Each named move below is a turn or a mirror, shown by a few rows before and after it. Which moves, in which order, take the first row of each later pair to the second? The first pair is answered.
L (before |-> after):
[ -6  -2   9   9  13 -11  -5  -3   6  -6] |-> [-6 -2 11 -8 -8 -5 -4 -5  1 13]
[-10   2   2   1   3   0   4  10  12  -6] |-> [-8  3  4 -5 -5  3  6 10  8  4]
[  7  -5 -12  -3  -2  -2  15   9  -6 -11] |-> [  6  -5 -11  -9  -8  -1  16   9  -8  -4]
[ 1  3 -2 -3 -1  1  5 10  1  1] |-> [ 2  5 -3 -2  2  1  5 11  1  1]
W (before |-> after):
[  8   4  -3   8   1   9 -10  -9  -3  12] |-> [-3 14  0  4  5  7 -1  9  9 13]
[ -2  -1  -7 -13 -21   9   6  -7  -5   8] |-> [ -7   0  -5 -14 -21   8   9   1   2  10]
[ 16  -3  -1   3   1  13   8   1 -18   2] |-> [  5   7  10   3  -3  11  -8  -5 -11  21]
[ 18 -12  -3  -5  -1  -6  -5   2   0   9] |-> [10 -6  3 -7 -1 -9 -8  5  6 15]
M (before |-> after):
[-21  10  -2  11   7   1  -6   5  15  -5] |-> [-22   3  -8  -4 -18   8   5 -11   3  -1]
[  5   7  -1   7  -2  11 -11  -5  -7   8] |-> [ 8  4 -2  8 -3 13 -9 -5 -9  5]
[ 10  -7  -8  -8 -10   2  10  -1  -4   0] |-> [10 -4 -4  4 10 -3  0 12  5 -5]
[ 3  2  6 -6  6 -3 -6  7  5  8] |-> [  3  -1   3 -12  -5  -2  -2   4   0  12]

(2 to 3 moves a pair)
[  4  -2 -13   0  -7  13  10 -11 -19  -5] |-> [  4   6  -2  -9 -11  18  -2   1 -15  19]
M, L
[  1   1   4  13   0   0 -16  -6  -3   0] |-> [  4  -2  -2  12   8   1   6   8  -1 -13]
W, W
[13 -1 -4  3  9  2  0 12 -2 -7] |-> [  1   6   3  -8 -13   4  -3  -1  -4  16]
W, W, M
[ 2  3  5 -5  3  3 -5 16  2  9] |-> [  8  -5  -1   8  12  -1 -10   1  -7  -8]
M, L, W
[ 6 -9 -4 -6 -8  5  7 -4 -2  4] |-> [-2 -4 -1 -8 -7  2  9  7  8  7]
W, W
[ -6   7  -3   4   3   2 -12  -6  -6  19] |-> [  1   2 -10  13  17   2   1   0  -7  -4]
L, W, W
[  5  -3  -1  19  17  -1  -7   0   0 -13] |-> [ -3   4   5 -11  -9   8   7  16   1  16]
L, W
[-20  26  -7  10   8  -3   6  17  15  10] |-> [-16  12 -20  17   8  -5  21   4   7 -14]
M, L
[  4  -6   3 -18 -12  -3   0  -6  -4  14] |-> [  5 -11  -2 -19  -7  -1  14   2  -5   3]
W, W
[ -9   6 -12   1 -12   3   8  -9 -15   6] |-> [-15  10  -7  11  -4  -1  -2 -12 -10   8]
L, W, L
[ -6   2   2 -16  -6  -3  10   8   7   2] |-> [ 14  -6   0   2  10  -3 -13  -7  -2  -8]
W, M, W
[ 14 -20  -6  -5  17   0   6  -5  -4 -19] |-> [-11  -8   5 -26 -12   1  11  -7   5  10]
W, W, M
[ -3 -11   3  -9  -4  -7   9 -12  -3  -2] |-> [ -9  -7   6  -9  -3 -10  11  -2   3   0]
W, W
[ -6  -1  -9   4  -4   3  10  -7  -5 -11] |-> [ -6   3  -5  -7 -12   8   9   3  -4   5]
M, L, W
[  5  -2   7  -1   0  -5 -10   9   8  14] |-> [ 5 -7  0  4  9 -5  7 13  8 -5]
M, W, L
[  7 -20 -10 -18 -14   2  13 -21 -12  -9] |-> [-13  -7   8  -2  -9  -8 -18 -33   3   6]
L, W
[ -7   6  16   7  15 -10 -11   6  20   1] |-> [  8  -4   7 -24 -14   5   6   8   0  16]
W, L
[ -1   0   2  -5 -16   2  -1 -23 -12  10] |-> [-11   1   0   2 -12  -4   2 -27  -3   0]
L, W, M
[  3   4  -3  17  14   0  11  14   2 -13] |-> [ 12   0  -1   4 -13   8 -10 -13 -15  12]
W, L
[ -3  -1  -1   4  12  -5   2  -9   7 -14] |-> [-10   5   5 -11  -6  -2  -3 -10   8   8]
W, W, L
[-20  12  -4   6  -4   8  10   0   8  -7] |-> [-11   9  -4  -5 -17  17   4  -4  -3   7]
W, M, L
[ -6 -10  -5  -9 -18  -2  20 -23  -7  -6] |-> [-21  -1   0 -14 -15  -7  28  -6   7  -2]
W, W
[-14   8   0   6 -15   2 -13 -12   2   7] |-> [-15   8  -4  12   3  -2   0   7  13 -13]
L, W
[  4  -6   5  -1   4 -10 -12 -18  -9 -18] |-> [  0  -2   4 -15   1  -6  17  10   1 -18]
L, W, W
[ 12   4  -8   9  10   4  -5  10  -6 -15] |-> [-4 17  4  2  1  2 -9 19  7  5]
W, L, W
[  4  -9   9 -27 -11  -6   8   1  -1   9] |-> [ -8  -1  15  -2   9 -18 -14  -5  14   2]
L, W, W
[-13  15   9   2 -13   6   3  -7  -1   1] |-> [ -9  13   5  -3 -17   8   7  -8  -7   1]
L, W, L
[-8 18  3  8 -4 12 -3 10  3  9] |-> [ -8  12  -2   2 -15  13   8  -1  -4   7]
L, M
[-2  6  3  5 11 -2 -5  7  6  3] |-> [  7   0   0   7  10  -1 -10  -6  -5  -2]
W, W
[ -2   7  10  -3   6  -5 -12   7   2  16] |-> [ 7 -1  2  3 18 -5  1 13  0 -6]
L, W
[ -2 -11 -16  -9  -6  -1  23   4  -5 -19] |-> [  0  -8  -8  -9 -21   0  -3 -24 -13   4]
L, W
[ -2  -6  -1  -6 -10   1  -1  -7  -5   1] |-> [-5 -5 -3 -9 -8  0 10  5 -1 -4]
W, W
